In the rows, zero is written as 128.
Where one turn sends some rows of the set: a few examples, then the rows asked:
fim: [122 108 138 141 132 164 121 116 150 120 108 127 107 105 114 105 150 135
 114 130 143 135 106 130 134 150 147 164 100 124 127 143 141 107 118 123]
pum: [126 121  95 107 123 116 149 114 154 113 143 122 113 119 105 117 125 121
 128 114 136 178 135 139  90 117 124 153 115 143 129 122 117 135 153 117]
semog: [126 140 112 117 132 124 147 106 146 138 140 106 124 110 110 119 111 114
 124 136 139 141 139 139 105  92 137 139 111 132 122 136 132 129 134 117]
dotiz: [110 128 110 115 137 133 145 114 157 143 117 141 128 109 118 116 143 115
 106 144 127 137 116 137 117 101 126 132 117 139 127 135 127 122 127 109]
befu: [109 123 118 125 126 126 148 115 137  93 147 125 103 127 117 110 122 130
 115 116 142 160 123 161 111 103 126 129 126 149 147 121 139 134 150 145]
vadom: [122 125 146 142 109 153 119 148 120  99 125 130 119 144 143 109 133 117
 109 144 133 140 125 154 107 147 130 140  96 140 133 114 125 119 135 125]
rol: [121 130 159 121 117 144 173  89 149 101 124 118 102 147 108 115 128 118
 143 110 132 135 125 124 126 151 123 144  84 113 124 111 128 135 124 124]
Lalaz: [139 137 163 130 142 156 147 113 143 132 110 113  96 145  97 136 109 117
 117 115 129 172 133 121 133 149 103 141  87 140 162 122  99 130 124 124]
Viv: [ 95  99 127 131 147 128 132 105 149 120  92 133 104 133  88 108 102 141
 107 134 124 148 113 140 132 131 117 157 125 147 160 143 118 103 121 118]
dafut: [130 130 134 141 112 153 132 139 153 112 136 131  84 117 139 106 134 139
 102 129 129 154 141 136  99 164 150 154  95 149 128 114 128 119 134 127]
Gul: [114  95 116 151 134 149 131 125 122 102 123 109 134 146 102 119 115 121
 114 101 127 183 114 151 128 158 128 140 120 145 152 144 125 109 148 109]
Zas: [106 123 134 116 150 145 169 113 161 120 141 117  90 137 114 118 133  92
 110  88 108 148 128 136 130 146 105 119  92 146 142 146 123 138 122 116]
monev: [ 99  99 121 138 122 140 130 109 145 106 121 131 114 155 115 102  99 128
 123 116 112 176 114 139  97 172 127 160  96 156 148 149 108 108 140 102]
Kizo: [ 91 145 151 115 150 134 152 114 159 118 152 131 111 127 109  99 131  97
 120  98 104 155 136 136 121 132 119 132 112 144 145 159 128 139 119 105]
leloz: [134 132 147 144 130 163 116 121 143 127 124 110 107 101 136  89 121 132
 101 122 135 132 131 140 136 163 139 160  90 144 126 134 129 108 118 131]
nunu: [112 113 114 136 151 133 139  94 143 110 123 127 118 155  99  97  81 126
 114 120 122 142 120 150 123 151 115 159 119 144 146 165 113 102 118 107]
zisa: [119 123 152 135 142 146 158  98 118 107 127 129 102 121 119 112 125 105
 156 114 131 137 128 124 117 144 136 160  92 120 110 110 118 133 109 131]
boge: [118 151 134 132 138 154 135 125 132 123 114 118  90 126 100 141  95 129
 129 113 128 164 133 127 146 157 116 145 103 137 167 130  97 120 112 106]

fim goes to dotiz
boge goes to zisa
And these:
dafut goes to pum
Lalaz goes to rol
vadom goes to befu
nunu goes to leloz

Where one turn sends some rows of the set: a few examples, then the rows asked:
Musat: [123 141 133 136 132 130  94 125 123 119 121  88 143 149 121 118 100 119
 108]
mot: [105 139 163 154 125 143 127 138 120 132 118 146 124 108 104 107 132 113
 104]
Gotu: [126 147 155 118 126 129 102 132 110 146 146 130 152 146 150 121 109 118
 131]
gige: [135 159 165 140 112 123 117 140 153 131 134 148 144 135 131  99 140 130
 127]
safu: [138 171 160 134  98 134 154 121 109 113 130 133 119 132 121  83 107 125
 110]
tezez: [104 140 164 155 124 143 106 146 112 133 121 141 128 113 106 101 128 102
 106]
Bafu: [125 124 149 150  98 145 136 102 105 125 140 115 156 154 114 120  90 108
 130]
fep: [117 166 151 120  90 135 133 146 104 137 140 126 106 129 117 108 111 114
 135]
Foso: [121 161 157 119  87 134 130 154 104 143 133 123 111 131 115 103 113 116
 136]
lotub: [137 145 140 159 128 156 117 128 106 130 136 132 147 142 108  92 106 147
  83]
makov: [135 143 148 159 116 153 116 131 103 118 126 121 146 139 102 100 105 141
  78]
fiz: [127 127 145 154  92 146 137 109 104 134 144 115 153 157 115 117  90 103
 124]
zezuz: [125 143 155 150 111 139 149 108 121 103 119 110 133 133 109  95  98  87
 113]
sefut: [131 137 144 163 122 148 121 117 102 125 123 122 144 137 108 102 108 149
  80]
Tisul: [128 152 138 141  74 131 120 136 132 132 144 105 132 160 109 116 107 121
 140]
vuseg: [132 148 145 118 130 124 112 124 115 148 143 135 148 150 152 126 107 116
 128]
bina: [147 168 158 134 105 135 154 126 106 120 129 131 114 127 119  80 110 125
 113]
lataz: [107 139 166 162 113 144 118 142 113 124 120 149 129 104 105 108 125 116
 107]
Tuben: [119 138 153 120 126 126 109 122 108 143 144 139 148 139 152 129 104 122
 118]
lopep: [132 143 151 147 121 138 153 106 118 101 122 110 131 129 107  97  99  94
 118]
tek: [130 145 130 127 137 136 101 133 120 124 123  91 141 152 116 117  99 110
 100]
mus: [133 152 164 148 102 114 104 131 150 120 126 144 144 137 133 101 133 133
 119]
Pabin: [130 157 160 147 109 116 117 131 152 126 127 152 139 127 135 109 132 125
 134]
Muvo: [121 144 127 128 139 134 104 130 141 118 124  95 138 142 118 118 103 116
 104]
Keru: [127 146 145 136  72 131 118 134 130 133 137 108 142 158 106 118 108 124
 142]

vuseg goes to makov
Tisul goes to zezuz
And these:
Foso goes to Bafu
mus goes to Muvo
gige goes to Musat

Where one turn sends some rows of the set: a few examples, then the rows asked:
bofir: [129 128 103 139 114 145 143 136 148 127 151 116 128 131 128 133 141 153
 110 109 107 134 113 146 101 148 128 150 130 130 120 103 130 146 126 126
 150 129 173 132 132 140 145 125 121 138 133 124 143 122]
vef: [161 126 139 114 129 146 118 118 132  96 127 123 107 133 144 161 125 131
 104 114 109 117 125 122 118 132 109 153 123 110 142 121 155 127 111 123
 132 117 154 105 132 113 116 119 115 139 124 119 108 132]
vadal: [128 139 156 152 161 139 125  94 117 118 106 133 123 137 138 127 116 124
 115 138 108 134 137 123 121 138 133 118 136 138 134 130 115 131 118 137
 143 109 126 118 129 133 104 114 129 108 125 111 146 147]
Zufa: [141 104 109 144 125 126 113 102 139 126 140 115 120 113 113 128 123 139
  93 131 119 125 142 126  79 131 116 135 124 124 126 117 135 147 107 134
 129 116 141 129 153 133 116 121 134 125 147 134 136 132]
konuv: [131 158 136 123 179 131 130 131 126 125 128 117 120 131 136 175 116 126
 138 120 117 145 119 137 146 146 128 142 131 149 138 123 133 101 112 129
 132 116 130 131 139 134 131 121 138 126 129 127 133 119]
Fili: [109 138 137 137 130 125  95 127 134 114 138 107 132 152 113 129 110 114
 137 117 124 120 135 130 145 115 118 139 102  99 140 117 129 124 117 109
 134 134 132 149 123  90 151 156 123 130 119 146 146 127]
lol: [126 158 148 121 127 127 156 122 138 131 110 133 127 158 131 121 126 150
 124 111 123 133 131 117 114 166 142 136 131 117 121 141 134 113 133 124
 139 113 128 133 129 137 148 105 133 133 116 139 151 129]
nepa: [129 108 122 160 137 128 123 133 122 124 137 134 113 134 135 112 116 124
 110  99 123  99 116 133 147 128 124 133 129 141 142 128 136  74  96 131
 128 129 135 125 125 121 136 158 129 125 131 134 133 124]
vel: [114 144 122 116 146 128 137 125 111 116 108 143 127 142 131 146 131 103
 116 133 136 138 121 123 107 142 127 118 124 126 103 124 124 129 124 126
 110 117 120 145 126 122 112 106 164 116 135 150 144 127]
leroz: [124 104 110 144 124 116 122 116 132 124 137 117 116 138 112 102 126 115
  97 125 130 128 138 130 132 142 139 112 108 128 136 133 148 110 107 122
 109 158 130 127 124 122 124 127 138 127 138 130 137 158]
kado: [143 130 154 117 135 115  93 112 123 108 131 132 124 139 121 131 124 111
 121 107 115 113 120 140 157 124 115 126 102 125 134 122 134 137 120 110
 137 115 151 112 128  98 124 142 133 123 163 133 128 144]
Vono: [123 148 155 151 144 160 138 126 126 132 117 119 130 136 142 143 110 116
 131 121 119 115 129 123 120 122 118 150 115 137 126 119  96 116 127 142
 131 115  99 130 127 137 150 136 145 106 110 158 132 117]
kifi: [130 149 153 107 130 150 127 138 129 138 122 137 119 137 121 141 142 106
 117 131 119 149 125 129 139 116 130 149 138 134 122 152 109 135 139 131
 122 139 128 110 143 153 137 109 131 119 103 141 143 150]
vopo: [104 114 140 115 114 117 124 108 134 124 113 132 128 145 135 112 144 121
 125 107 127  98 118 135 130 133 112 144 109 114 105 117 144 139 125 105
 126 129 128 127 108  97 143 151 123 142 137 137 151 125]
Manev: [142 119 105 131 116 139 125 147 131 131 140 121 118 144 111  94 131 142
 116 112 136 113 114 137 155 139 115 143 110 135 124 124 128 105 133 118
 147 152 147 125 134 141 150 131 143 125 144 135 142 130]
Dimu: [134 124 128 128 114 139 148 148 132 122 125 118 114 130  96 107 126 103
 137 111 125 138 102 146 127 129 137 137 158 122 106 111 146 147 127 121
 134 159 114 124 121 141 127 152 119 119 134 123 131 139]
dotu: [118 125 140 111 130 130 138 141 127 138 158 159 122 114 168 142 127 142
 146 116 123 136 140 139 117 120 126 128 136 152 124 132 134 142 141 125
 141 116 143 135 134 123 135 109 115 136 140 130 121 157]
bilir: [134 124 125 134 107 128 129 127 143 132  96 128 118 122 141 147 154 125
 100 124 126 114 108 136  92 145 119 159 113  98 118 118 136 138 126 130
 122 142 133 124 120 103 134 117 133 136 122 131 107 119]
mobo: [130 136 130 127 146 137 120 126 130 107 142 123 100 116 142  96  98 121
 116 141  82 123 117 127 124 120 129 108 136 124 133 124 140 122 126 131
 131 115 136 133 165 108 144 168 130 121 126 125 133 133]
zipi: [134 131 121 119 114 122 127 117 154 120 124 136 108 120 129 112 106 137
 136 122 120 118 107 144 126 144 140 120 133 136 126 124 134 155 142 102
 139 159 109 120 121 108 124 132 116  97 151 129 121 112]
Guben: [116 112 106 139 133 154 122 129 133 125 138 137 120 136 138 102 125 109
  94 108 113 120 124 155 161  98 127 115 115 125 139 116 112 125 121 123
 107 149 139 125 123 134 146 136 140 136 124 133 142 139]
Nazud: [147 115 139 160 118 132 142 143  98 132 108 123 123 128 141 131 123 111
 148 120 145 134 118 118 132 145 144 149 144 108 135 151 136 141 116 140
 128 113 116 142 134 131 137 115 134 142 129 140 102 131]
nanis: [152 121 121 113 132 126 136 115 145 124 131 136 119 111 119  99 132 112
 150  89 100 120 127 129 106 150 159 119 141 133 134 121 152 125 131 126
 121 127 133 120 137 109 142 141 135 119 138 139 126 121]
tovi: [120 133 138 120 115 126 145 129 105 130 112 138 131 127 141 133 119 145
 126 137 129 125 110 122 140 145 129 151 132 159 130 141 105 151 132 117
 133 119 130 132 139 161 116 131 136 114 136 139 151 108]
zikim: [146 127 143 158 120 131 120 143 140 112 145 137 120 129 111 111 104 131
 132 130 105 138 101 128 133  99 123 129 131 112 130 107 122 134 143 134
 120 139  98 137 136 141 152 159 157 138 132 123 141 117]
Fasib: [140 145 132 123 142 144 119 125 126 140 132 123  98 125 171 112 114 146
 148 127 119 113 126 144 128 125 131 154 118 117 135 120 114 134 130 144
 141 118 116 148 148 131 147 102 140 150 134 114 109 133]
fulo: [129 132 124 128 142 152 146 139 116 109 140 138 110 124 163 125 133  92
 139 109 116 113 133 130 124 139 133 148 151 123 134 132 125 137 125 135
 126 109 134 147 128 107 122 106 144 144 102 108 115 153]
suvev: [120 148 119 149 137 119 120 125 143 117 154 140 114 139 154 116  97 143
 136 121 142 140 125 122 118 117 111 126 130 128 109 125 122 147 121 123
 138 102 122 149 156 115 132  91 115 125 139 146 130 128]
ziv: [132 137 141 142 112 150 112 129 134 117 126 123 120 134 142 149  93 143
 110 116 118 121 140 139 112 112 129 138 113  80 173 119 125 137 127 131
 137 128 150 150 120 118 130 131 119 136 117 137 117 114]
Vutu: [144 125 118 135 122 132 117 127 132 109 113 128 123 123 130 117 121 110
 142 141 116 135 106 104 131 128 129 116 130 112 128 117 151 114 127 121
 106 121 128 114 152  83 122 143 123  96 135 151 117 113]
kuvi: [112 120 157 136 112 105 103 128 144 137 128 127 139 127 111 116 145 114
 130 112 124 122 106 142 162 114 123 161 114 126 146 130 124 139 126 113
 126 135 141 126 136 116 120 150 122 131 123 107 146 137]
madot: [118 111 129 136 131 145 158 146 143 133 133 128 142 115 135 137 135 114
 148 109 153 134 139 126 121 111 101 153 139 136 118 121 144 139 119 118
 116  93 111 142 147 127 136 117 126 133 113 133 118 143]
lom: [120 128 134 106 118 137 134 137 145 126 134 147 125 123 126 110 108 129
 132 116 125 126 114 141 137 106 122 141 147 107 144  84 143 122 168 119
 134 141 109 133 129 127 117 138 121 137 133 110 149 129]
Dafas: [129 114 115 135 128 143 116 146 145 128 144 144 128 130 124 147 135 120
  94  89 114 150 108 147 112  93 124 139 151 104 128 116 117 138 104 134
 121 122 147 136 142 144 140 124 125 142 113 136 131 125]
Gez: [126 118 129 146 101 140 106 137 135 112 126 124 125 128 136 137 127 121
 107 127 131 116  89 127 116 127 122 170 130 113 155 120 110 155 136 122
 152 145 141 129 140 130 104 122 116 125  98 119 131 119]
seva: [142 131 136 150 113 148 125 121 129 119 148 107  81 150 150 118 113 123
 150 153 134 129 118 119 129 126 117 139 131 117 121 151 125 158 128 127
 120 132 120 139 129 140 116 101 137 131 120 127 120 138]
mor: [104 143 132 123 144 140 140 106 140 150 128 116 114 133 137 134 112 133
 136 130 119 149 153 129 135 111 117 139 141 119 146 125 112 133 132 123
  98 121 130 147 125 146 121 121 130 128 105 137 159 110]
bobe: [128 132 141 136 135 148 142 154 139  98 131 141 136 107 125 142 110 120
 122 128 107 135 121 137 154 114 127 132 124 114 147 131 162 121 140 122
 113 127 119 133 145 101 147 165 138 131 118 109 125 119]
bigar: [130 113 131 157 115 132 121 145 131 118 157 123 118 126 136 171 110 125
 104 128 109 117 110 130  90 121 122 137 132 139 133 121 130 115  93 131
 127 116 136 133 133 133 140 156 130 126 129 153 120 131]
kasip: [128 133 129 189 128 133 126 145 133 128 134 129 131 120 133 151 132 125
 159 159 134 150 123 131 130 117 121 132 132 149 121 125 128 147 115 128
 130 112 132 136 135 117 134 111 121 125 135 127 125 134]

Dimu goes to Vutu
vadal goes to mor
Fili goes to Manev
And these:
suvev goes to Fasib
bigar goes to Gez

Where one turn sends some rows of the set: a few examples, then the rows asked:
fuvon: [156 146 146 132 132 146 133 132 116 108 119  98 136 147 143 123 122 122
 127 138 133]
pibin: [114 155 114 138 102 144 129 125 109 109 146 137 112 144 113 120 116 134
 117 131 147]
noka: [129 154 127 127 127 137 133 104 132 100 115 100 121 130 125 133 156 117
 134 136 136]
sefit: [118 152 123 135 119 117 132 124  99 124 156 126 134 171 135 141 116 127
 132 114 131]
pedu: [152 144 112 120 148 129 145 110 108 127 128 100 116 136 146 123 149 124
 116 131 140]
Pizad: [112 131 106 141 142 141 117 141 137 105 117 162 115 143 156 126 122 132
 131 132 137]
govul: [148 119 108 124 113 118 120 118 137 137 145  99 128 108 132 129 120 138
 146 127 114]
Kelo: [106 157 111 128 106 146 135 116 100 137 131 131 106 147 120 118 121 128
 115 120 139]
Vutun: [114 129 117 137 136 113 121 143 148 133 118 144 112 158 149 147 134 138
 128 129 126]
dul: [138 135 126 131 132 136  94 132 125 124 121 127 134 100 132 100 122 139
 133  95 138]
Zule: [121 146 142 114 152 141 140 115 112  96 132 107 138 128 155 132 136 124
 110 123 139]
ragup: [127 119 132 119 143 132 128 127  99 147 118 131 131  97 131 123 101 139
 136 128 111]
big: [ 98 158 120 124 118 130 135 114  97 137 136 127 123 159 133 135 123 122
 126 105 130]
Tob: [150 113 115 119 109 108 119 124 136 133 149 122 129 114 138 126 131 128
 150 126 111]
gete: [116 129 109 149 147 151 110 139 138 139 115 149 117 149 141 120 123 142
 117 126 124]
rameb: [120 129 121 109 138 111 142 116 125 119 139 138 125  90 147 126 121 127
 149 131 160]
Mam: [133 135 140 127 140 153 152 109 123 122 138 113 135 132 125 124 140 118
 120 162 130]
vumud: [ 97 127 112 137 146 135 123 133 132 132 110 146 114 143 140 148 123 140
 125 135 107]
koniv: [138 136 128 125 125 136 101 128 139 126 131 109 137 107 144 104 118 135
 137  92 146]
rif: [131 121 123 121 143 139 136 119 103 142 127 122 139  99 142 121  92 132
 149 135 120]
sot: [114 130 163 118 125 106 122 131 140 138 122 132 138 112 124 138 128 130
 147 119 129]
suvin: [126 124 117 115 138 114 128 118 122 110 143 156 130  92 143 114 130 125
 148 127 151]
gaguk: [113 137 159 128 133 117 122 122 146 136 125 121 144 109 121 134 122 133
 152 121 149]
Fezis: [118 116  99 132 135 130 121 137 144 119 143 150 116 149 161 136 132 136
 118 133 118]
Mobeb: [120 146 119 141 114 130 133 127 106 106 169 137 130 156 123 133 113 133
 122 134 141]

Fezis goes to Vutun
pedu goes to noka
And these:
rif goes to koniv
suvin goes to Tob
Kelo goes to pibin

